Some points, one per row:
[ 52  45  20   9  36  56 -36  20 -12  13]
[ 41  -7  13  26  67  25  54  29  -7 -32]
[ -1   5 -25 -12 -58 -44 -53  -7   7  20]
[  1  -4 -29 -37 -49 -55 -26 -10  24  39]
[ 17  23 -26 -68 -47 -33 -33   9  17  16]
[  2  81  66  14   0  18  25 -16   5  13]
[ 47  16  37  45   3  56  30 -16  24  -8]
[-25 -57 -23 -16 -31 -22 -45 -12  -8  36]
[ -5  40  25  44  47  70 -10  -1 -19   5]
[-28 -33  60 -41 -18 -41 -36  -4  16  22]
[  1  62  52  25  18  43  -6   5  43 -24]
[-18 -65 -20   1 -11 -39 -24 -13 -16 -44]
[-28  -9 -21 -35 -55 -39 -40 -14  16  33]
[-54 -49 -26 -16 -22 -35 -33  -1 -20 -24]
[63 57 35 12 34 38 28 20  2 16]
[ 63 -16  42  33  29  11   1  31  29 -31]
[ 22 -17  35  39   5  -2 -74  -9  -9  16]
[ 53  61  14 -23 -18  -3   6  -4  32  59]
[-44 -60 -26 -25 -14 -41 -25 -11  -4 -28]
[44 48 32 30 58 41 34 21 -5 17]
[ 39  22  20  41  44  40  47  28 -27 -26]
[  -2 -100   -2  -14    8   -8    4   -5    3    8]
[-61 -33 -28 -21 -19 -45 -40 -16  -8  -3]
Then 16 other points, each followed by its number:
[-37 -39 -15   2 -12 -13 -13  58 -36 -44] 0
[   3 -100    6   -9   14   -7    8    6    1    8] 1
[ 50  38   4 -50 -12 -28  46  43   2  41] 2
[  22   28   18 -107   14   17    8    4   19    3] 3
[ 42  39  30  33  51  55  29   7  13 -20] 4
[ 74  29   7 -37 -25  14  27 -10  27  43] 5
[ 69  27 -19  11   4  27  54  34 -21 -15] 6
[ 22   0  -7  49  59  43  23   8 -27 -42] 7
[56 62 26 10 28 36 40 13 30 23] 8
[ 29  54  18 -19 -23 -12 -21  -3  30  73] 9
[-19   0 -97  -4 -11 -17 -10   0   2  14] 10
[-30 -42 -12  63   1  -3  27  30 -30 -24] 11
[-38 -16 -21 -48 -37 -47 -43 -22   3  13] 12
[30 72 36 26 34 45 32 21  0  2] 13
[-39 -52 -35 -20 -16 -30 -25  -1 -35 -35] 14
[-58 -46   8   4  -8 -44 -30 -11 -38 -12] 15
Which of these numbered points is nearest to each point below, ignoring the 3 directions in which the first points spread most? Its number follows each.
[-25 -23 -18 -27 -29 -38 -39   6  41 -50] > 4
[ 21  26  22   8  24  26  30  77 -32 -36] > 0
[-22 -59 -26   6 -23 -42 -40 -17  -1  22] > 9
[-17 -40 -28 -43 -30 -55 -41  -2   0  17] > 12
[-29 -38 -76 -17 -16 -16   7  -3  -6  42] > 10
[ 24  -7  23  27  42  46  35  64 -17 -20] > 0
[-46 -66 -35 -21   0 -39 -14 -14 -12 -18] > 12
[-50 -53  -8 -11 -20 -53 -13 -22 -15 -24] > 15
Here are 16 other points, each followed by its number:
[-45  13 -23   2 -56  -8  20   3 -53 -32] 0
[24 39 42 35 53 59 35  4  9  8] 1
[-35 -23 -22 -15 -45 -53 -41 -18  21   8] 2
[-30 -74 -17   2 -11  31  24   1  -7 -41] 3
[-49 -42 -40  -9 -10 -49  -9 -25 -26 -25] 4
[  3   1  -5 -13 -28 -18 -15  -4  -3 -91] 5
[-10 -72 -11   0 -16 -27 -14  -8 -25 -46] 6
[  8  17  43  37  65  54  19  12 -14 -31] 7
[-18 -17  -6  -8  -9  -7  -4 -96  -5 -21] 8
[-48 -63 -29  -5 -14 -38 -19 -10 -13 -22] 9
[37 68 29 14 38 50 34 16 23 15] 10
[ 28  18 -28 -72  12  12 -25  -5  11  68] 11
[ 51 -12 -42 -25 -49 -11  26   2  -5  47] 12
[28 47 25  8 93 29 26  9  9 13] 13
[-49 -58 -23   5 -20 -49 -24  -9  -3  10] 14
[-36 -23 -26 -55 -15 -57 -34 -19 -26   5] 15
Which of these numbered points is nearest to each point below, ignoring the 3 directions in which the first points spread most? Its number follows each.
[ 24  44  94 -11   1  16  20   7  14  18] > 7
[ 45 -17  25  -8 -20 -13 -60 -19 -30 -31] > 6
[  3  53   9   7  17  16   5 -90  -4 -16] > 8
[-31  -5  22  -1 -80  16 -22  -4   4  27] > 3
[-40 -31 -23 -17 -31 -48 -45 -34  -2   1] > 9
[  4  13  31  -3 113  11  17   5   4  -3] > 13
[   7   22   14   -2    8    0    4 -102   -5   18] > 8
[-33  -1 -21 -52  75 -34 -37 -21  27   2] > 13
